Input:
array([[114, 136, 140, 123, 110, 136],
       [101, 125, 151, 111, 115, 135]])
Output: 136

Input:
array([[127, 125, 122, 131, 130, 127],
       [116, 133, 132, 121, 149, 128],
       [136, 128, 122, 120, 127, 120]])
Output: 127

Input: array([125, 118, 135, 138, 150])
Output: 150

Input: array([146, 154, 134, 137, 113])
Output: 113

Input: array([100, 123, 153, 116, 142])
Output: 142

Input: array([128, 139, 146, 128, 158, 139])
Output: 139

Input: array([111, 141, 116, 123, 151])
Output: 151
---
[[122 142 115 139 138 111 132]
 [127 122 131 121 124 133 124]
 [127 132 126 136 123 115 157]] --> 142

[[130 125 128 141]
 [126 136 133 130]
 [135 107 126 118]] --> 125

[[144 129 150 128 102]
 [151 138 134 129 112]
 [110 127 112 124 147]] --> 129

[[128 129 138 140 135]
 [127 117 143 143 131]
 [131 111 146 154 135]] --> 129

[[141 133 128 133 126]
 [137 153 125 121 125]
 [135 129 130 128 131]] --> 133

[[148 138 106 106 122]
 [122 127 145 125 117]
 [137 131 125 110 113]] --> 138

[[130 154 102 120 124 138 114]
 [131 153  99 124 128 145 107]
 [131 156  99 123 127 143 108]] --> 154

[[136 137 116 123 123]
 [122 133 138 146 137]
 [126 123 147 112 106]] --> 137

[[125 151 127 133 117 133]
 [124 147 128 120 123 137]
 [125 150 127 127 120 135]] --> 151
---
[110 119 130 154] out 130

[118 124 128 154 107] out 124

[[124 143 134 141 139 106]
 [128 141 142 153 142 113]] out 124

[[136 128 113 142 125 123]
 [120 128 135 150 119 121]] out 120

[155 125 128 123 151] out 128

[115  99 128 136 110] out 115

[143 151 130 125 150] out 143

[[128 128 128 128 128]
 [134 151 146 127 112]
 [124 130 131 146 153]] out 127

[[132 129 127 125 136 133]
 [138 124 121 129 151 136]] out 125
---
[[135 118 131 137 120 139 101]
 [107 112 123 123 122 139 119]
 [135 147 131 123 133 138 104]] yields 133

[[142 118 151 109 130 141]
 [150 126 135 121 122 124]
 [117 114 131 127 121 146]] yields 127

[[107 125 138 112 114]
 [123 122 151 109 139]
 [120 126 145 107 133]] yields 145

[[127 127 128 133 130 125 126]
 [154 128 125 122 127 131 127]
 [107 128 123 122 125 130 129]] yields 125

[[129 137 124 138]
 [118 126 139 104]
 [124 123 105 114]] yields 123

[[127 129 130 118 129 125 134]
 [102 115 110 137 156 153 130]
 [120 129 124 116 131 135 126]] yields 131

[[127 131 113 106]
 [136 144 131 133]
 [114 130 135 119]] yields 130

[[148 119 141 153 107]
 [143 120 140 147 109]
 [138 124 126 122 117]] yields 126

[[119 145 147 120 138 116]
 [152 131 122 152 149 131]
 [151 116 122 138 152 120]] yields 138

[[143 115 146 128 145 102]
 [146 123 145 128 139 115]
 [136 117 134 128 123 138]] yields 128
---
[[138 115 104 129 126 120 119]
 [120 125 129 130 149 138 129]
 [114 143 110 132 137 140 137]] -> 104

[[122 123 139 144]
 [125 125 137 149]] -> 139

[125 114 103 141 132] -> 103

[[144 140 139 150 112 135 130]
 [128 132 122 126 129 118 127]
 [129 132 121 128 128 119 128]] -> 139

[108 132 105 122 130 132] -> 105

[[106 103 152 103 136]
 [120 142 157 116 150]
 [144 128 122 146 133]] -> 152

[108 112 106 110 148 118] -> 106

[137 112 150 142 111 106 154] -> 150

[112 130 104 118 136 124 128] -> 104
---
[156 155 155 155] ans = 155

[[119 142 141 121 143]
 [128 122 120 107 112]] ans = 122

[103 113 112 155 128 118] ans = 113

[112 104 122 156] ans = 104

[[135 105 105 107 106 157 125]
 [120 144 139 145 139 119 140]] ans = 144

[138 153 104 103] ans = 153

[ 98 132 122 139 113] ans = 132
---
Input:
[[132 120 117 137 109 123]
 [134 149 119 128 132 126]
 [139 136 150 118 130 125]]
Output: 150, 109

Input: [120 139 116 118 110 117 149]
Output: 149, 110

Input: [116 120 128 151 109 134]
Output: 151, 109

Input: [127 108 106 105 111 137]
Output: 137, 105

Input: [131 137 150 129]
Output: 150, 129

Input:
[[128 124 148 135]
 [146 143 105 135]
 [115 138 136 123]]
Output: 148, 105

Input: [140 131 117 105 141 128]
Output: 141, 105

Input: [106 100 121 116 145]
Output: 145, 100
---
[[117 122 125 137 112 133 125 116 112 134 134 110 136 116 117 119]
 [130 134 123 131 141 132 115 133 141 117 130 144 117 138 138 124]
 [127 130 123 130 122 130 124 125 125 129 129 123 124 126 127 124]
 [120 105 110 140 120 138 111 122 117 126 134 118 123 114 116 111]
 [131 130 128 128 131 131 125 130 130 128 127 131 125 128 130 129]
 [118 131 131 133 124 131 129 121 123 123 127 124 128 132 121 129]
 [124 140 129 131 129 128 125 127 130 117 129 129 122 142 130 126]]	125

[[110 143 127 133 139 116 120 121 122]
 [108 125 137 143 128 112 114 132 137]
 [122 140 128 122 141 125 132 115 121]
 [125 131 126 118 123 127 126 135 129]
 [153 113 131 127 115 148 138 132 126]
 [146 109 140 128 118 142 137 128 131]
 [116 128 132 141 118 122 109 138 127]]	127

[[134 107 127 111 126 152 135 145 108 119 121]
 [123 122 147 143 116 128 155 125 118 123 144]
 [129 131 115 136 117 112 125 108 140 119 108]
 [122 140 143 117 151 122 113 123 127 149 141]
 [144 132 112 144 103 121 124 134 130 128 135]]	127

[[107 134 121 123 120 113 129 121 141 138  99 140]
 [135 123 138 134 127 128 120 140 110 114 143 120]
 [145 129 147 130 127 140 127 157 129 128 137 109]
 [125 124 127 133 133 131 146 121 133 144 113 116]
 [136 134 139 123 117 131 115 153 130 121 127 122]
 [128 125 107 126 130 124 127 107 124 127 135 131]
 [109 135 140 128 119 112 117 141 124 119 111 145]
 [105 137 141 126 113 109 117 146 128 124  98 142]]	121

[[144 126 131 133 142 124 123 128]
 [120 143 112 123 125 121 115 145]
 [133 118 141 132 127 137 136 119]
 [133 116 142 137 138 134 139 107]
 [150 121 128 130 153 109 127 121]
 [114 132 134 136 122 146 127 124]
 [117 137 120 124 116 131 123 140]
 [117 138 128 131 115 144 120 140]]	131

[[133 113 127 142 123 119 132]
 [125 141 131 120 133 124 132]
 [ 99 136 145 118 148 107 124]
 [138 121 123 135 121 129 131]
 [115 138 137 121 139 113 131]
 [146 131 116 126 116 150 127]
 [132 127 130 134 129 110 140]
 [136 129 129 135 128 107 146]]	127

[[131 134 128 127 110 129 130 134 124 111 145 125 152 124 135]
 [127 129 130 129 127 131 125 118 127 129 128 125 131 129 126]
 [128 128 131 128 129 126 130 127 129 127 127 129 128 129 129]
 [126 129 127 130 130 126 125 129 129 130 129 128 129 126 126]
 [137 125 126 132 127 130 117 128 131 130 128 127 130 122 130]]	128

[[113 131 101 121 126 122 119 110 121 123 147 128]
 [144 126 155 135 131 134 137 146 135 133 110 127]
 [123 141 105 122 130 123 128 113 113 127 154 131]
 [144 127 155 136 131 134 137 146 134 134 111 128]
 [138 148 118 127 134 126 138 121 110 132 154 132]
 [150 145 140 133 136 130 144 136 117 136 137 132]
 [109 125 103 121 124 123 116 111 125 122 141 127]
 [145 148 128 130 136 128 142 128 112 135 148 133]
 [135 117 153 134 128 134 130 145 141 130 103 126]
 [148 146 136 131 136 130 144 134 115 136 141 132]
 [121 109 141 130 122 131 120 137 146 125 101 124]]	101
